In the rows, zero is written as 128.
Turns, then the turns between two rows, first turn first; the first pair answered:
vum (before -> after):
[123 136 170 171 123 167 124 135 146]  ->  [160 129 150 146 155 178 111 123 145]
[105  85 156 146 135 156 101  63 150]  ->  [100  86 158 149 135 156 101  63 154]
[109 134 119 133  84  85 141 139 138]  ->  [120 140 125 143  86 125 129 169 151]
nevir (before -> after):
[134 158 128 126  82 140 136 132 159]  ->  [129 155 121 127  84 148 136 128 162]
[157 115 114 120 156 142 105 115 124]  ->  [160 116 120 120 155 142 106 121 122]
[152 144 149 140 145 187 117 186 127]  ->  [182 163 153 107 128 140 127 184 117]
muru (before -> after):
[125 125 151 138 116 121 126 156 128]  ->  [130 129 142 135 118 141 119 161 138]
[140 164  65 106 141  81 164  91 153]  ->  [116 164  74 121 127  67 172 100 148]
[155 160  85 118 173 140 135 183 120]  ->  [162 153  95 111 173 105 135 172 101]
vam (before -> after):
[116 115 120 165 155 173 102 151 113]  ->  [118 131 120 166 152 161 113 174 107]
[113 140 118 125 129 116 148  93 126]  ->  [109 142 117 130 129 116 150  98 129]
[108 122 135 133  89 115 132  95 145]  ->  [ 98 123 135 138  88 120 135 100 144]
Now pairs of rows:
Between the rows of a pair lie two turns.
[156 153 107 129 124 174 126 181 161]  ->  [191 151 117  93 114 147 121 159 157]  nevir then vam
[134 158 125 110 111 118 129 133 131]  ->  [135 143 128 106 115 123 120 104 139]  vam then vam
[111 157 149 124 113  84 175 152 139]  ->  [152 158 161 110 108 111 153 169 148]  vum then vam
[ 97  81 135 170 181 164 114 140 123]  ->  [111 121 140 166 173 130 137 203 106]  vam then vam
[128  86  67 111 200 130 121  65 114]  ->  [ 78  69  99 162 198 117 125  93  94]  muru then nevir
[101 159  98 148 113  92 144 111 132]  ->  [ 93 165  98 160 117 104 144 136 132]  nevir then vam
[149 119 106 108 150 132 147 118 117]  ->  [105 122 122 137 132 113 166 136 111]  muru then muru
[131 129 109 120 150 134 145 115 137]  ->  [106 130 123 139 126 123 153 118 137]  vum then vum
[ 84 171 119 117  91 109 167 164 160]  ->  [137 166 136  77  83  84 149 137 155]  vam then vam
[ 39 147  68 150 131 108 146 151 131]  ->  [ 88 145  32 115 157 150 129 129 150]  muru then vum
[ 76 136 117 182 139 143 145 149 135]  ->  [128 154  97 154 158 174 133 161 146]  muru then vam
[ 97 124 127 142 112 107 146 123 119]  ->  [134 128 122 133 125 171 122 141 144]  vum then muru
[147 144 110 100 125 125 130 114 136]  ->  [108 134 106 118 120 132 135  97 145]  vum then nevir
[ 82 131 108 138 144 144 146  94 146]  ->  [121 118 104 112 159 127 138  76 135]  muru then muru
[154 153 118  91 134  95 133 105 125]  ->  [104 165 147 136  97 104 147 149 130]  muru then vum
[135 152 103  87  60  86 150  75 151]  ->  [132 165 126 119  39 159 136 139 175]  vum then vum
[ 96 175 109 109 113 113 165 145 122]  ->  [108 169  90 103 134 159 149 132 141]  nevir then muru
[128 118 101 120 128  91 136  96 116]  ->  [ 96 117  91 146 139 121 138 113 121]  nevir then vam
[110 141 126 122 115 100 136 144 121]  ->  [ 98 144 109 126 116 133 135 136 141]  nevir then muru
[121 106 130 129 185 185  97 127 109]  ->  [110 136 128 144 183 169 113 173 104]  vam then vam
[136 118 143 133 140 163 114 149 127]  ->  [144 110 153 125 143 122 119 140 104]  muru then muru
[141 134 123 124 149  97 132 128 122]  ->  [118 142 133 148 131 115 135 155 134]  muru then vum
[123 162 185 116  85  59 145 105  82]  ->  [143 166 212 126  65 108 124 133 101]  vum then vam
[133 155 137 133 127 164 142 174 134]  ->  [171 151 150 110 123 150 131 156 131]  vam then vam
[179 159 125  95 152 110 136 125 106]  ->  [141 139 137 105 129  84 147  79 105]  vam then vum
[101 160  98 134 139  87 166 160 108]  ->  [135 165  72 118 154 152 146 155 136]  muru then muru
[ 82 125 114 158 142 167 136 127 143]  ->  [112 116  95 131 170 163 128 104 138]  vum then vum
[ 55 138 102 160 134 175 145 121 160]  ->  [104 142  75 128 167 192 130 126 163]  muru then vam
[ 94 127 126 154 123 123 109  76 138]  ->  [100 127 124 156 121 149 103  85 148]  muru then vum
[166 121 153 101 125 139 117 144 116]  ->  [143  97 147 112 132 162 109 114 126]  vam then vam
[127  87 164 137 102 179 102 122 126]  ->  [153  76 154 111 118 151  98  94 112]  muru then vum
[ 96 112 126 128 149  97 141 124 100]  ->  [ 90 125 124 146 136 169 129 151 134]  vum then muru
[178 150 146 129 101 152 104 144 128]  ->  [167 126 146 134 106 172  93 112 137]  vam then vam
[124  88 156 124 117 112 126  68 124]  ->  [106  83 166 152 111 143 120  91 134]  nevir then vum
[144 137 119 107 114  91 149  96 127]  ->  [ 93 132 115 145 109 116 157 109 141]  muru then nevir
[168 118 128 110 151 102 134 151 118]  ->  [156 102 135 112 139  86 137 118 116]  vum then vam
[154 162 119 107 132 122 117 187 126]  ->  [137 159 120 107 133  84 130 172 109]  vum then muru
[145 151 149 117  99 139 146 156 137]  ->  [169 142 127  92 125 125 141 128 129]  vum then vum
[169  89 188 119  99  69 116  76  91]  ->  [122 117 201 183  69 168 112 166 132]  muru then vum
[104  85 138 141 143 106 109  60 119]  ->  [ 76 100 129 162 130 156 117  80 145]  muru then muru
[132 130 129 109 115 111 128  84 132]  ->  [108 114 136 141 130 159 115 103 137]  nevir then nevir
[114 172 146 128  86 105 156 146 136]  ->  [155 173 114 104 116 164 135 143 158]  muru then vum
[141 148 144 111 110  91 129 145 137]  ->  [132 154 145 122 104 116 122 159 148]  vum then muru
[106 118 131 143 142 108 113 142  98]  ->  [105 136 127 146 134 124 116 164 104]  muru then vam
[102  97  80 139 195 117 116  87 118]  ->  [ 68 100  87 160 178 120 129 103 123]  muru then muru
[152 129 161 117  80 113 112  73 139]  ->  [133 140 176 143  64 143 112 111 148]  muru then vum
[ 74 135 119 165 120 127 146 170 126]  ->  [142 127  86 128 176 163 118 162 131]  vum then vum
[133 101 141 132 102 159  94 111 153]  ->  [137  91 156 124 104 109  99 104 128]  muru then muru
[165 164  84  83 124 118 160 105 147]  ->  [114 174 116 121  75 108 178 125 148]  vum then vum
[171 118 145 107 138  90 119 102  98]  ->  [141  92 135 123 150 126 108  70 115]  vam then nevir
[133 146 135 147 121 143 133 161 115]  ->  [162 151 125 121 123 134 130 148 119]  muru then nevir
[158 123 118 104 164 140 126 120 124]  ->  [105 128 140 129 122  95 151 113 114]  vum then vum
[128 156 144 132 106 105 140 152 122]  ->  [151 160 138 121 115 134 125 161 128]  vum then muru
[152 125 175 149 156 125 114 141 116]  ->  [150 123 168 141 160 104 121 125 108]  vum then vum
[141 163 117 112 115 136 139 131 148]  ->  [153 150 115 104 122 127 128 105 143]  muru then vam
[146 120 134 130 143 161 104 138 130]  ->  [128 116 125 120 142 104 121  99 111]  vum then vum
[143 156 153 125 126 135 136 164 128]  ->  [154 147 149 114 140 111 135 151 116]  vum then muru
[141 118 127 106 119 122 119  78 128]  ->  [100 126 142 132  91 129 132  92 138]  vum then muru
[132 127 123 115 113 180 114 116 135]  ->  [122 123 109 117 128 170 121 100 128]  vum then vam
[ 82 125 113 129 123  67 151 111 108]  ->  [104 141 130 157 119 167 122 187 139]  vum then vum
[123 127 114 172 145 170 123 132 113]  ->  [134 130  99 162 160 159 130 135 107]  vum then vam
[128 138  70 109 160 178 125 101 161]  ->  [ 98 124 108 114 132  69 151  71 119]  muru then vum
[137 137 125 123 123 159 129 124 146]  ->  [142 126 142 114 124 103 134 111 117]  muru then muru
[ 81 125 123 137  97 163 163 100 204]  ->  [171 106 111  86 144 159 131  78 186]  vum then muru
[115 162 112 152 127 143 148 174 141]  ->  [132 177 110 129 116 111 157 163 133]  nevir then nevir
[145 146 142 106 104  80 144 140 106]  ->  [154 139 158 105  91  96 128 135 117]  vum then vam
[143  88 163 127 153 121 113 129 108]  ->  [114  85 166 149 149 128 120 134 111]  vam then muru
[175 122 136  93  83 168 111  70 154]  ->  [119 122 174 128  59  86 139  80 116]  muru then muru
[ 72 134 132 159  73 162 134 134 152]  ->  [141 154 106 119  94 199 120 147 164]  vam then muru
[150 144 137 126 119 113 143 162 108]  ->  [161 141 145 117 112 119 139 153 113]  muru then vam
[126 126  94 103 137 175 120  85 160]  ->  [ 95 107 108 135 143 185 116  95 152]  vum then nevir
[123 121 125  99  92 133 147  60 149]  ->  [ 99 127 146 123  69 140 151  90 151]  muru then vum
[136 122 137 162 160 147  72 134 134]  ->  [129 112 147 163 156 103  84 131 112]  muru then muru
[155 190 154 132 127 161 119 232 142]  ->  [205 169 164  94 151  99 106 199 108]  muru then muru
[106 121 110 138 137 108 134  92 128]  ->  [ 92 139 124 153 116 108 142 129 131]  vum then vam
[ 72  99 109 150 172 138 126 130 108]  ->  [ 98 140 117 139 160 105 141 181  92]  vam then vam
[104 112 162 138 125 112 107 102 112]  ->  [ 85 131 155 156 116 135 116 136 123]  muru then vam
[129 120 162 149 126 129 131 152 117]  ->  [150 123 150 132 138 155 120 145 130]  muru then muru
[172 148  83  95 174 117 131 124 137]  ->  [ 88 156 102 132 130  74 169 122 132]  vum then muru
[138 122 142 113 104 116 113 114 142]  ->  [130 128 151 124  99 128 111 131 145]  muru then vum
[ 91 120 122 139 108  95 150 104  99]  ->  [121 129 130 154 112 180 123 164 123]  vum then vum
[ 73 118 104 113 145 112 142  60 148]  ->  [ 47 150 129 144 109 113 158 125 152]  vum then vam
[ 97 126 102 163 148 220 134 174 159]  ->  [163 142  69 111 192 185 134 175 137]  vam then vum
[131 128 109 140 162 167 128 148 134]  ->  [115 121 101 126 166 107 144 107 117]  vum then vum
[150 117  92 106 118 149 116  68 143]  ->  [ 95 116 124 138  91  83 143  79 116]  muru then muru
[129 135 130 149 127 105 148 111 109]  ->  [130 146 116 153 128 158 144 119 133]  muru then muru
[149 131 120 140 184 133 119 174 104]  ->  [113 132 115 153 171  98 140 163  94]  vum then muru
[105  84 138 157 168 138 109 141 110]  ->  [152 106 155 122 147  84 120 153  92]  nevir then nevir
[113  91 152 146 156  84 129  86 110]  ->  [ 92 113 175 174 126  96 138 133 116]  vum then vam
[ 78 120 101 168 149 154 137 136 133]  ->  [135 113  88 134 182 160 113 118 127]  vum then muru
[156 129 162 152 132 160  99 203 111]  ->  [168 113 156 131 160  87 108 165  74]  vum then muru
[160 162 111 107 105 163 124 140 139]  ->  [153 153 133 110 102  89 137 130  98]  muru then muru
[136 146 109 135 154 146 134 163 125]  ->  [125 142 102 125 157 102 146 128 112]  vum then vum
[167 120 177 110  91 107 111 117 124]  ->  [129 102 182 133  86 112 115 102 129]  vam then muru
[133 130 158 155 139 116 125 167  94]  ->  [129 132 163 160 126 128 122 172 104]  vam then muru
[154 125 158 119 190 149 104 128  95]  ->  [161 129 162 112 184 133 106 124  93]  vam then nevir
[130  84 139 176 192 138 120 165  87]  ->  [168 111 147 142 173  87 133 177  70]  vam then nevir
[111 140 145 163 139 135 130 170 110]  ->  [146 150 133 144 142 157 120 172 119]  muru then vam
[150 162 105  81 127 149 135 131 152]  ->  [156 133 121  71 136 116 129  88 135]  muru then vam
[147 111 126 123 179  74 123 144  67]  ->  [103 125 162 164 135  91 132 186  80]  vum then vum
[137 116 128 114 127 153 117 104 144]  ->  [108 128 119 135 130 162 130 125 145]  vam then vam
[142 147 157 136  89 142 121 169 141]  ->  [190 137 128 101 123 134 107 135 135]  muru then vum
[105 132 134 125 110  86 145 106 123]  ->  [ 81 116 132 156 125 131 133 116 131]  nevir then nevir
[147 148 144 138 117 137 122 182 128]  ->  [178 138 146 120 124 136 107 157 129]  muru then vam
[ 97 187  80 120 135  71 171 134 129]  ->  [121 201  76 107 125  94 166 146 142]  muru then vam
[166  74 132 109 160 127 108  64 117]  ->  [ 95  67 132 150 147 126 127  61 122]  vam then vum
[ 64 135 124 153  98 109 159 129 136]  ->  [152 131 104 117 136 193 117 145 159]  vum then muru
[152 148  98  89 137 122 142 105 136]  ->  [ 93 135 101 125 128 129 153  92 144]  vum then nevir
[104 106 138 100 128 102 132  73 118]  ->  [ 79 123 146 130  99 165 132 111 151]  vum then muru
[ 91 141 119 148 118 137 148 162 135]  ->  [133 153 135 126 109 112 146 177 124]  nevir then vam
[137 165 129 114 114  87 145 125 120]  ->  [145 137 131 104 121 102 128  80 127]  vam then vam
[139 141 112 114 133  83 149 108 119]  ->  [121 150 118 126 114  86 156 123 124]  muru then vam
[ 91 119  99 140 129 126 152 100 100]  ->  [ 89 123 110 156 131 134 153 134  96]  vam then nevir
[146 121 137 122  99 128 127 158 128]  ->  [156 113 137 108 107 127 119 139 126]  vam then vum
[112  89 136 139 128  99 118  65 127]  ->  [ 82  97 142 176 115 140 122 107 138]  vam then vum
[147  80 133 162 168 220  84 140 155]  ->  [208  87 186 138 152 121  88 172  98]  nevir then muru
[129 138 111 118  90 100 139 114 119]  ->  [135 145 122 134  87 147 128 151 130]  vum then vum
[154 128 119 120 127 149 122 144 122]  ->  [145 123 131 117 122 105 135 130 105]  muru then vum
[ 84 122 118 150 161  98 149 144 101]  ->  [116 128  88 131 176 171 128 141 138]  muru then muru
[ 97 108 177 143 110 119 132 130 146]  ->  [136 110 145 122 143 174 109 125 166]  muru then vum
[109 133 154 145  92 162 120 152 151]  ->  [166 120 111  95 149 148 102 109 139]  vum then vum
[174 124 162 102 101 107 125 158 109]  ->  [166 103 167 101  98 105 120 114 112]  vam then vum
[184 122 125 109 150  90 133 135 106]  ->  [127 106 144 143 130  70 144 119 101]  vam then muru
[111 137 142 124  80  91 152  90 112]  ->  [123 149 114 121  85 176 138  98 153]  muru then muru
[115 104 121 124 149 128 118 122 123]  ->  [108 116 116 133 148 127 127 144 120]  vam then vam
[ 91 118 161 144  90  97 127 119 109]  ->  [131 129 125 123 109 187 101 115 151]  muru then muru
[ 54  79 147 181 134 126 129 127 116]  ->  [108  80 104 147 173 193 101 113 144]  muru then vum
[148 157  78  73 133  72 151 104 126]  ->  [ 82 175 115 137  80  94 166 166 136]  muru then vum
[128 131 145 144 119 172 109 168 145]  ->  [170 113 155 115 139 111  99 138 111]  muru then muru
[116 151 142 147 104 130 136 175 126]  ->  [170 141 107 108 156 134 118 148 122]  vum then vum
[136 126 143 121 127 182 109 133 144]  ->  [133 113 125  95 141 119 126  81 120]  vum then vum
[118 148 136 144 109 126 153 151 140]  ->  [152 142 147 120 103 112 144 133 136]  vam then vam
[129  77 147 128 120  81 113  79 110]  ->  [ 94  77 161 167 103 116 115  99 128]  nevir then vum
[138 179  67  76 122 142 152 113 162]  ->  [ 96 185  87  97  93 111 171 110 160]  vum then vum
[ 71 141 141 156 104 134 124 113 151]  ->  [150 135 125 113 144 174  88 110 155]  vum then muru
[ 98 105  97 111 155 117 114  75 163]  ->  [ 69 111  99 131 150 104 128  93 152]  muru then vam
[125 133 108 105 123 112 135 108 127]  ->  [ 95 126 116 134 110 131 136 118 133]  vum then nevir
[103 117 149 166 131 177 112 171 134]  ->  [180 123 137 117 160 154 100 170 118]  vum then nevir
[150 159 126  84  82 107 145  96 144]  ->  [120 146 140 104  67 122 143  85 149]  vam then vum
[132 114 152 171 150 105 125 122 120]  ->  [130 119 150 181 144 137 121 139 135]  vum then muru
[160 135 138  76 110 132 117  99 143]  ->  [124 139 157  99  79 113 134 103 142]  vum then vum
[134 125 132 126 106 150 115 114 151]  ->  [134 119 122 115 115 132 116  96 141]  vum then vum
[114 131 111 144 149 125 136 150 122]  ->  [121 126 100 133 157 126 135 137 125]  muru then vum
[ 75 129  97 139 119 111 142  80 131]  ->  [ 78 155  99 141 115  92 160 121 122]  vam then vam
[113 134 128 134 135  75 148 101 104]  ->  [ 88 132 115 151 144  92 151 102 113]  nevir then vam
[110 135  94  99 153 137 115  67 130]  ->  [ 67 146  97 124 140 135 132  84 132]  vam then vum
[140 120  85 118 145 163 125 110 170]  ->  [158 112  85 101 159 124 125 102 145]  vam then muru
[119 135 157 158 168 131 135 167 129]  ->  [137 142 159 148 163 134 133 171 133]  vam then muru
[142  91 137 104 111 113 116  76 131]  ->  [106  89 153 134  91 124 119  86 137]  vum then nevir
[119 106 165 170 136 163  97 165 133]  ->  [149 132 179 147 114 130 105 183 122]  nevir then muru
[109 124 127 127 127  97 126 119 139]  ->  [100 123 118 135 131 128 121 121 152]  nevir then muru
[143 134 139 151 160  84 128 181  96]  ->  [119 137 158 167 136  89 131 182 101]  vam then muru
[129 139  42 127 165 162 136 123 153]  ->  [107 126  72 123 141  61 159  91 115]  muru then vum
[111 126 140 156 111 157 123 127 138]  ->  [150 115 115 122 149 153 114 104 131]  vum then vum
[152  93 167 117 156  87 105 118  72]  ->  [ 78  90 175 165 136 103 119 124  87]  vam then muru
[174 121 105 118 130 142 120 130 130]  ->  [129 123 118 131 105  89 146 110 118]  vum then vum
[118 142 131 151 108 185 132 152 165]  ->  [161 165 148 116  88 135 142 166 146]  nevir then nevir
[132 117 118 109 124 140 119 108 129]  ->  [110 119 129 126 105 131 127 109 128]  vum then vum
[134 147 105 125 114 174 131 136 143]  ->  [158 131 102  99 136 112 135 103 113]  vum then muru
[153 149 114 104 132 164 129 165 143]  ->  [147 136 143 102 131  81 139 153 103]  muru then muru
[ 60 146  80 144 115 151 169  96 150]  ->  [116 171  56 111 131 174 161 122 161]  vam then muru
[217 167 128  88 109 154 119 158 142]  ->  [194 121 125  97 122 190  96  95 156]  vam then vam
[144 122  93 141 178 139  88 134 132]  ->  [ 99 119  99 154 164  83 115 118 115]  vum then muru
[158 125 136 122 133 112 108 153  97]  ->  [131 116 150 138 119  99 116 144  94]  vam then muru
[133 109 132 132 112 170 142 132 131]  ->  [150  99 129 110 123 137 141 104 117]  muru then vum
[152 120 109 116 200 116 121 149 100]  ->  [ 86 124 140 150 149  71 152 147  93]  vum then vum
[108  93 131 140 159 129 110  89 125]  ->  [ 81 122 121 158 159 125 130 141 120]  vam then vam
[136 143 100 113 138  86 134 133 124]  ->  [114 156 121 136 109 108 138 165 132]  vum then vum
[118 143 103 139 151 138 144 119 132]  ->  [113 139 112 135 146 116 153 110 126]  muru then vum
[144 106 155 119 143  94 124 192 108]  ->  [151  92 163 112 137  80 120 166 106]  vam then vum
[ 73 132 135 161 112 147 132 122 153]  ->  [132 124 105 125 161 179 109 116 154]  vum then vum
